grid =
[[  5.8   5.7  25.0   7.5  -0.8   4.1   2.0 -11.4   6.2   4.0   7.8  -2.1
   -4.3]
 [ 13.5  13.6   7.0  13.0  15.8  14.1  14.8  19.4  13.4  14.2  12.9  16.2
   17.0]
 [  6.9   6.8  22.4   8.3   1.6   5.6   3.9  -6.9   7.3   5.4   8.6   0.6
   -1.3]
 [  8.3   8.2  19.2   9.2   4.5   7.3   6.1  -1.5   8.5   7.2   9.4   3.8
    2.5]
 [  8.2   8.1  19.4   9.2   4.3   7.2   6.0  -1.9   8.4   7.1   9.4   3.6
    2.2]
 [  4.9   4.8  27.0   6.8  -2.7   3.0   0.6 -14.9   5.4   2.8   7.3  -4.2
   -6.8]]
grid[0, 0] -> 5.8
grid[-1] -> [4.9, 4.8, 27.0, 6.8, -2.7, 3.0, 0.6, -14.9, 5.4, 2.8, 7.3, -4.2, -6.8]
grid[-5, 6] -> 14.8
grid[0, -4] -> 4.0
grid[2, -9] -> 1.6
grid[-4] -> [6.9, 6.8, 22.4, 8.3, 1.6, 5.6, 3.9, -6.9, 7.3, 5.4, 8.6, 0.6, -1.3]
grid[0, 8] -> 6.2
grid[:, -2] -> [-2.1, 16.2, 0.6, 3.8, 3.6, -4.2]
grid[-2] -> [8.2, 8.1, 19.4, 9.2, 4.3, 7.2, 6.0, -1.9, 8.4, 7.1, 9.4, 3.6, 2.2]
grid[2, 10] -> 8.6
grid[-5, -9] -> 15.8
grid[4, 7] -> -1.9
grid[4, 1] -> 8.1
grid[0] -> [5.8, 5.7, 25.0, 7.5, -0.8, 4.1, 2.0, -11.4, 6.2, 4.0, 7.8, -2.1, -4.3]
grid[5, -8] -> 3.0
grid[-1, -7] -> 0.6
grid[-2, -11] -> 19.4
grid[:, -12] -> [5.7, 13.6, 6.8, 8.2, 8.1, 4.8]
grid[-3, -9] -> 4.5
grid[4, 6] -> 6.0
grid[4, 10] -> 9.4
grid[-4, -4] -> 5.4
grid[-2, -4] -> 7.1
grid[-1, 2] -> 27.0
grid[0, 7] -> -11.4
grid[1, 3] -> 13.0
grid[-1, 7] -> -14.9
grid[-1, -1] -> -6.8

a = [-1.23 3.74 2.88 4.60 0.94 0.91 5.18 4.43 -1.23 -5.46 1.22 -1.83 -4.00 1.98 -1.38]
a[0] = -1.23
a[10] = 1.22
a[7] = 4.43
a[13] = 1.98
a[3] = 4.60
a[-11] = 0.94
a[1] = 3.74
a[12] = -4.00
a[-4] = -1.83

W =
[-0.60 1.02 -1.15 1.01 0.09 0.54 2.12 0.96 1.87 1.35 3.49 0.69 -2.07]
[0.11 0.91 -1.37 1.63 1.29 -0.91 0.81 0.53 4.15 4.52 1.02 2.79 -0.76]
[0.46 0.95 -1.17 1.45 0.92 -1.00 1.32 0.60 4.19 4.86 0.54 2.53 -0.56]
[0.52 2.17 -1.62 -1.66 0.96 0.01 0.63 2.95 -0.59 0.23 -1.58 3.00 1.56]
[0.26 1.89 -1.94 -1.78 1.00 0.13 0.97 2.76 -1.61 0.26 -1.24 3.86 1.26]
[0.66 1.15 -1.16 1.50 1.04 -0.87 1.42 0.57 4.14 4.53 0.53 2.27 -0.43]
[0.30 2.05 -1.06 -1.58 2.44 0.75 1.03 0.97 -1.28 2.30 -1.74 1.62 -0.61]
[0.36 1.92 -1.42 -1.63 2.10 0.71 1.12 0.66 -1.50 2.23 -1.08 1.81 -0.77]
[0.61 2.28 -1.17 -1.45 2.39 0.86 1.01 0.97 -1.53 2.12 -1.41 1.52 -0.82]
[-0.01 2.56 -1.60 -1.73 2.58 1.45 -0.35 0.76 -2.44 1.68 -1.08 2.10 -1.68]
[-0.40 0.18 -0.58 1.37 0.71 -0.69 0.76 -0.69 4.31 5.44 0.53 2.32 -0.28]
W[0,0]: -0.60
W[9,2]: -1.60
W[0,6]: 2.12
W[-7,10]: -1.24
W[-5,-8]: 0.75
W[0,5]: 0.54
W[5,-10]: 1.50
W[-4,0]: 0.36
W[1,4]: 1.29
W[2,-12]: 0.95
W[:, 7]: [0.96, 0.53, 0.60, 2.95, 2.76, 0.57, 0.97, 0.66, 0.97, 0.76, -0.69]
W[1,12]: -0.76
W[6,3]: -1.58
W[-8,-8]: 0.01
W[4,-5]: -1.61
W[-1,-1]: -0.28
W[:, -5]: [1.87, 4.15, 4.19, -0.59, -1.61, 4.14, -1.28, -1.50, -1.53, -2.44, 4.31]
W[-6,1]: 1.15
W[7,1]: 1.92
W[5,5]: -0.87
W[10,4]: 0.71
W[:, -7]: [2.12, 0.81, 1.32, 0.63, 0.97, 1.42, 1.03, 1.12, 1.01, -0.35, 0.76]
W[1,-11]: -1.37
W[-9,-1]: -0.56
W[5]: [0.66, 1.15, -1.16, 1.50, 1.04, -0.87, 1.42, 0.57, 4.14, 4.53, 0.53, 2.27, -0.43]
W[2]: [0.46, 0.95, -1.17, 1.45, 0.92, -1.00, 1.32, 0.60, 4.19, 4.86, 0.54, 2.53, -0.56]
W[-5,7]: 0.97
W[:, -2]: [0.69, 2.79, 2.53, 3.00, 3.86, 2.27, 1.62, 1.81, 1.52, 2.10, 2.32]
W[3,-6]: 2.95
W[-11,-12]: 1.02
W[7,-1]: -0.77
W[1,-13]: 0.11
W[8,-13]: 0.61

B = [-4.11 -1.85 6.02 -6.08 6.05 -2.17 -5.66 4.50 6.18 -3.37]
B[0] -> -4.11
B[5] -> -2.17
B[8] -> 6.18
B[3] -> -6.08

data = [[-9.18, -6.49, -0.40, 4.44, 6.29, -19.27, -4.72, 2.20], [2.37, 0.04, 2.48, -0.43, 1.00, 0.69, 1.76, 0.49], [-2.94, -1.22, 1.06, 2.88, 5.00, -5.67, -1.54, 0.87], [-0.05, 1.96, 1.26, 2.14, 1.76, 0.83, 1.74, 2.74], [1.81, 1.13, 2.70, -0.58, 0.67, 0.83, 2.05, 0.53], [0.82, 1.91, 1.51, 2.40, 4.55, 0.62, 0.71, 0.81], [1.35, -0.17, -1.28, 3.74, 4.33, 0.31, -0.72, 5.64], [17.69, 10.90, 5.15, -4.73, -11.19, 26.83, 11.58, -1.71], [4.69, 1.94, 2.19, 0.60, 0.51, 5.05, 2.15, 0.57]]
Indices start at 0.
row 0 col 0	-9.18
row 3 col 3	2.14
row 3 col 1	1.96
row 2 col 5	-5.67
row 1 col 0	2.37
row 2 col 0	-2.94
row 6 col 5	0.31
row 6 col 7	5.64
row 4 col 5	0.83
row 4 col 2	2.70
row 5 col 7	0.81
row 4 col 7	0.53
row 1 col 7	0.49
row 8 col 0	4.69
row 3 col 7	2.74
row 8 col 7	0.57
row 7 col 2	5.15
row 2 col 4	5.00
row 4 col 0	1.81
row 3 col 2	1.26
row 3 col 5	0.83
row 5 col 5	0.62
row 7 col 0	17.69
row 0 col 2	-0.40
row 7 col 7	-1.71
row 0 col 5	-19.27
row 6 col 2	-1.28
row 8 col 1	1.94

A =
[[1.02, -2.72, -2.16, -1.63, 2.19, -3.84],
 [-4.59, -1.92, 2.94, 4.26, 2.13, 0.48],
 [-0.39, 0.77, -2.91, 4.16, 2.55, 5.77],
 [0.85, 0.12, 3.03, 4.24, 5.13, 0.74],
 [-3.14, 2.37, 0.90, -0.77, 3.27, 5.37]]
A[0,0] = 1.02
A[2,4] = 2.55
A[3,3] = 4.24
A[2,2] = -2.91
A[4] = [-3.14, 2.37, 0.90, -0.77, 3.27, 5.37]
A[3,0] = 0.85
A[3,5] = 0.74
A[4,4] = 3.27
A[1,4] = 2.13
A[4,0] = -3.14
A[0,1] = -2.72
A[3,4] = 5.13
A[2,5] = 5.77
A[2,3] = 4.16
A[1] = [-4.59, -1.92, 2.94, 4.26, 2.13, 0.48]
A[4,5] = 5.37
A[:, 1] = [-2.72, -1.92, 0.77, 0.12, 2.37]
A[3,2] = 3.03
A[0,4] = 2.19
A[:, 5] = [-3.84, 0.48, 5.77, 0.74, 5.37]
A[1,1] = -1.92
A[2] = [-0.39, 0.77, -2.91, 4.16, 2.55, 5.77]
A[3,1] = 0.12

arr = [1.622, 1.301, -0.675, -1.227, 1.880, 1.857, 1.177, -0.354]
arr[-8]	1.622
arr[7]	-0.354
arr[3]	-1.227
arr[2]	-0.675
arr[4]	1.880
arr[-3]	1.857

x = [154, 953, 352, 130, 612, 578, 317, 453, 650, 698, 409, 694, 513, 712, 228]
x[-15] = 154
x[-14] = 953
x[-4] = 694
x[-2] = 712
x[4] = 612
x[3] = 130
x[2] = 352
